Each row of R is roughly a mix of the hidden directions of one of 3 groups.
R, 91 rows:
[[-0.31 -0.99 -2.24  1.95  0.43  2.18 -2.55 -3.47  3.02  0.45]
 [-3.08  0.09  0.80 -2.27  2.04  0.04 -2.81  2.18  2.80 -1.68]
 [-1.52 -0.93  0.55  1.15 -0.13  1.52 -2.81  3.79  2.46 -2.70]
 [-2.44 -0.37  1.37  2.38  0.06 -1.65 -4.08  2.49  1.86  0.04]
 [ 2.37  0.71  0.66 -2.12  1.46  2.06  3.15 -1.37 -2.96  2.17]
 [-0.32 -0.15 -2.07  1.75 -2.97  1.53  2.79 -3.80  0.14  1.33]
 [-1.23  1.92 -0.71 -1.72  0.28 -0.23 -5.09 -0.20  2.81  0.12]
 [-0.12 -0.07 -0.82 -2.05  2.07  4.87  2.01  1.21 -1.72  1.19]
 [ 2.17  3.22 -1.60  2.16 -1.40 -2.87 -0.93  0.23 -2.57 -1.64]
 [-2.49 -4.31 -0.44 -0.84  1.83  2.87  0.26  0.93  1.89  1.00]
 [-0.97  2.41 -0.54 -2.34  1.98  0.09  2.12 -1.46 -3.41  2.82]
 [ 1.20  0.66 -2.02  2.95 -3.93 -2.27  1.12 -0.88 -2.18 -0.83]
 [ 3.21  1.19 -2.55  0.97  0.51  0.25 -1.46 -4.32 -1.23  0.96]
 [ 3.46  1.71 -1.84  2.69  0.11 -0.71  1.46 -2.66 -2.70  0.39]
 [-3.19  0.72  0.78 -3.94  0.57 -0.55  1.80 -2.12  1.71  2.16]
 [-2.25 -4.36  0.93 -0.78 -1.79  0.69  0.80 -0.66  3.49 -0.46]
 [ 0.21 -3.53  0.02 -1.86 -2.40  0.50  4.19 -0.54 -0.75  1.53]
 [ 0.05  2.38  0.76  0.58 -1.15 -1.09  2.69 -2.73 -2.68  3.42]
 [ 1.14  1.28 -0.21  0.04 -0.44 -5.33 -1.80  1.35 -1.54 -1.91]
 [ 2.94 -1.83 -0.35  1.62  0.81  3.71 -2.56  2.60 -0.38 -0.13]
 [-4.38 -0.49  2.53 -1.59  0.85 -1.20 -0.92  2.30  1.47  1.97]
 [ 1.12 -1.91  1.73  2.92 -0.79 -2.34  3.99 -0.62 -1.94 -0.40]
 [-1.83 -0.09 -0.03 -3.12  3.28  2.96  0.10  2.21  1.64  1.59]
 [-3.75  1.68  3.44 -0.62 -0.34 -0.37  2.51  0.99 -1.98  1.46]
 [ 0.45 -1.26  2.75  2.25 -0.74 -4.65  0.56 -1.64  1.48  0.95]
 [-1.93 -2.87  1.18  1.80 -3.56  1.55  1.48 -1.97  1.24  1.84]
 [ 0.51  2.54 -0.81  3.78 -3.41 -0.52 -0.04 -1.04 -2.65  1.01]
 [-0.39  3.47 -1.31 -3.56 -2.08  0.30  1.00 -1.27 -2.77  1.18]
 [-1.62 -3.31  3.23 -0.53 -2.74  1.20  1.40  1.94  1.58  1.11]
 [ 1.05 -1.13 -0.40 -0.42 -0.91  2.22  5.44 -1.92  0.54 -0.78]
 [ 0.06 -3.66  2.33 -0.46  2.15  1.12  1.97  1.52  2.75 -2.00]
 [-1.15 -1.37 -0.42 -3.98  2.81  3.13 -0.69  1.24  1.87 -0.49]
 [-4.19 -0.49 -0.31 -3.44 -0.02  0.73  0.67 -1.19  0.78  3.16]
 [ 1.77 -2.55  0.45 -0.02  0.36  2.75  3.75  2.52 -2.00 -0.88]
 [ 0.81  0.89 -2.10 -3.37  0.75  2.05 -3.95 -0.53  0.69 -2.09]
 [ 3.76  0.27 -0.23  4.94 -0.79  0.11 -0.39 -0.55 -0.59 -1.61]
 [-2.48  0.28 -1.39  0.21 -1.76 -1.45 -3.57  0.99  2.54 -3.03]
 [ 1.81  0.58 -0.28 -1.76  1.94  4.13  1.74 -0.53 -2.66  2.17]
 [ 1.17 -3.44  1.28  0.02  0.11  1.43  4.90  0.42 -1.25 -0.11]
 [-2.60 -2.47  0.36  0.39  1.74  3.03 -2.61  1.31  2.86  0.79]
 [ 0.71  0.90  0.58  1.88 -0.35 -5.38 -0.80 -0.95 -2.06  1.64]
 [ 2.27  0.95 -1.16  2.42 -0.76 -0.21 -4.72 -0.63  2.46 -0.20]
 [-0.71  3.54 -0.22  0.17  3.43  0.27 -3.44  1.12 -1.78 -1.20]
 [ 1.82 -0.44 -1.06 -2.25 -0.70  1.70  5.03 -1.06 -1.44 -1.06]
 [-3.50  0.06 -1.14 -0.79  1.30  2.93  1.45  3.97  0.64  0.08]
 [-1.22 -0.19 -1.82 -3.88  1.40 -0.09  0.08 -3.26  3.10 -0.74]
 [-4.04 -1.72  1.29 -3.47  1.01 -0.22  1.47  1.35  0.99  1.92]
 [-4.13  1.73  0.38 -2.56 -1.43 -2.46 -1.68 -0.49  2.11  0.53]
 [-2.72 -0.26  0.11 -1.11  0.99  5.30 -0.21  0.29  0.17  2.17]
 [-4.44  0.39  1.34  0.53  1.62 -0.41 -1.04  2.44  2.92  1.55]
 [-1.03 -1.19 -1.25 -2.07 -0.84 -0.24 -3.72 -0.28  2.85 -3.41]
 [-2.40  2.60  0.80  0.44 -0.71 -2.49 -4.40  0.47  1.73  0.19]
 [ 0.40  2.66 -1.54 -1.51  2.47  0.81  0.83 -1.28 -3.82  2.67]
 [-3.18 -1.89 -0.55  0.76 -1.38 -1.58  1.84  3.28  2.56 -1.74]
 [ 3.12  2.90 -2.05  1.87  1.16 -0.78 -1.69 -3.11 -0.58  1.43]
 [ 0.39 -0.17 -0.67  0.79 -0.32 -0.49 -4.67  0.51  4.01 -1.71]
 [-0.62 -2.29  0.60  2.75 -3.50 -0.68  3.92 -0.28 -0.13  1.00]
 [-0.06  1.08 -1.03 -1.30  1.14 -3.33  0.37 -4.01  3.19  0.11]
 [ 1.79  2.69 -3.07  0.38  1.55 -1.23  1.21 -2.57 -3.28 -0.08]
 [-2.58 -2.90 -0.24 -1.41  0.03  3.92  2.54  1.52  1.15  0.28]
 [ 2.31  1.07  0.99 -0.23  3.94 -1.23 -3.49 -1.02  1.91 -1.13]
 [ 0.76 -2.00 -2.74 -2.92 -1.25 -1.78  1.99 -3.22  1.53  0.80]
 [-3.02 -0.66  0.63 -3.06  1.28  1.80 -2.52  3.34  0.95 -0.26]
 [ 0.11 -2.92  1.80 -0.66  0.26  3.12 -2.38  2.85  2.48  0.88]
 [ 0.90  2.23  1.99  3.31 -0.08 -0.05 -3.99 -0.22  2.23  0.98]
 [ 0.52 -1.42 -1.69  2.02 -1.57 -2.61  2.69 -3.66  1.62 -0.97]
 [-1.08 -2.12  1.37  2.53 -1.23  2.80  3.38 -1.20 -2.29  1.15]
 [ 1.32 -3.63 -0.20 -0.64 -1.03  2.46  3.95 -0.91 -1.54 -1.20]
 [ 1.91  0.36 -0.36  2.67 -3.24 -2.19  2.49 -3.01 -0.88  0.55]
 [-0.38 -1.03  2.37  2.25 -0.75  3.27  1.33  3.74 -1.62  1.10]
 [ 3.14  3.91 -0.79 -0.89  1.43 -0.11 -2.56 -1.27 -2.05  1.30]
 [ 0.05  1.85 -2.40 -3.40  3.66  0.55 -1.22 -1.43 -0.75  2.05]
 [ 2.43 -0.17  2.51  1.42  1.23 -0.47  2.59 -2.28 -2.46  2.96]
 [-1.28 -4.56 -1.06 -0.58  1.16  2.90  1.70  0.70  2.20 -0.88]
 [-0.75  0.42 -1.10 -2.36 -0.27  5.18 -1.34 -0.81  0.50  2.36]
 [-4.06  0.47  1.97 -2.64 -0.59  0.52  0.98  1.96 -0.80  3.02]
 [-4.82 -0.77  1.18 -1.54  0.30  0.11 -2.07  2.02  1.51  2.10]
 [-1.94 -0.73 -1.29 -2.10  0.35  2.34  1.48 -3.72  3.11  1.02]
 [ 1.40 -1.60 -2.66  1.17 -2.08 -2.22 -0.40 -0.86  1.99 -3.96]
 [-1.83 -1.75 -1.00 -0.20 -0.40  2.44 -0.25  0.59  4.38 -3.09]
 [-1.79 -3.45  0.95  0.06 -1.26  3.17  3.37 -0.34  0.70  1.76]
 [-1.25 -0.83  0.48  1.97 -2.44 -1.27 -0.54  4.64 -0.23 -2.63]
 [ 1.60 -0.73 -1.06  0.56 -1.50 -0.61  4.66 -1.87 -3.18  0.51]
 [-1.42 -1.93  1.23  2.79 -0.81 -0.66 -1.12  3.95  1.89 -2.48]
 [ 0.75 -2.36 -0.18  1.28 -2.09 -0.52 -2.67  0.79  4.09 -2.39]
 [ 2.03  0.48  1.38  3.56  0.96 -0.43 -2.86 -0.43  3.52 -1.37]
 [ 0.75 -2.36 -0.36 -0.55 -2.14 -1.28  4.97 -2.17 -0.65  0.37]
 [-0.94  1.18  0.68  0.39  1.66  1.07 -4.98  2.40  2.05 -1.05]
 [-3.69 -1.87  0.98  3.77 -2.41 -0.41  1.74  0.82  0.26 -0.81]
 [ 1.40  0.14  0.09  1.72  0.40 -4.00 -3.25  2.49 -1.52 -1.58]
 [ 1.59 -0.08  0.34 -2.58  3.35  3.15  2.30  0.39 -1.50  2.14]]

Here is one row from each group, named. Which group is each of the other rows in?
[-3.77  2.67  1.33 -0.71 -2.04 -0.03 -2.74  1.95 -1.10  1.54] : B
[ 2.02  2.12  1.68  2.90 -0.12 -3.38 -1.04 -2.29 -1.89  1.22] : L
[ 4.20 -0.07 -1.87  2.84 -1.07 -0.58  1.35 -2.05 -1.09 -2.18] : X

[ 1.56 -1.71 -0.35 -1.09  0.34  1.88  5.28 -1.88 -0.87  0.46] : X
[ 0.08 -2.63  0.96  2.37  0.58  1.15 -1.34  4.58  0.44 -2.14] : X
[-1.87  2.45  2.46  0.69  1.92  1.73 -3.41  2.81 -0.29  0.62] : B
[-0.89  0.06  3.26  1.55  0.21  1.49 -3.62  2.50  2.68  0.28] : B
[-0.76  1.15  1.78  2.73 -1.58 -4.05 -1.60 -1.17  1.74  2.09] : L
[-0.49  1.73  2.47  2.70 -2.26 -3.07  1.63 -2.61  1.24  0.71] : B
[-2.33 -1.69  0.72 -2.98  2.33  0.44 -1.28  1.38  3.99 -0.01] : L
[ 1.64  2.76 -1.60  2.75  0.62  0.53 -4.29  0.81 -1.10 -1.16] : B
[-2.40  1.99  1.15 -2.57  2.41  1.54 -2.85  1.33  0.19  2.64] : B
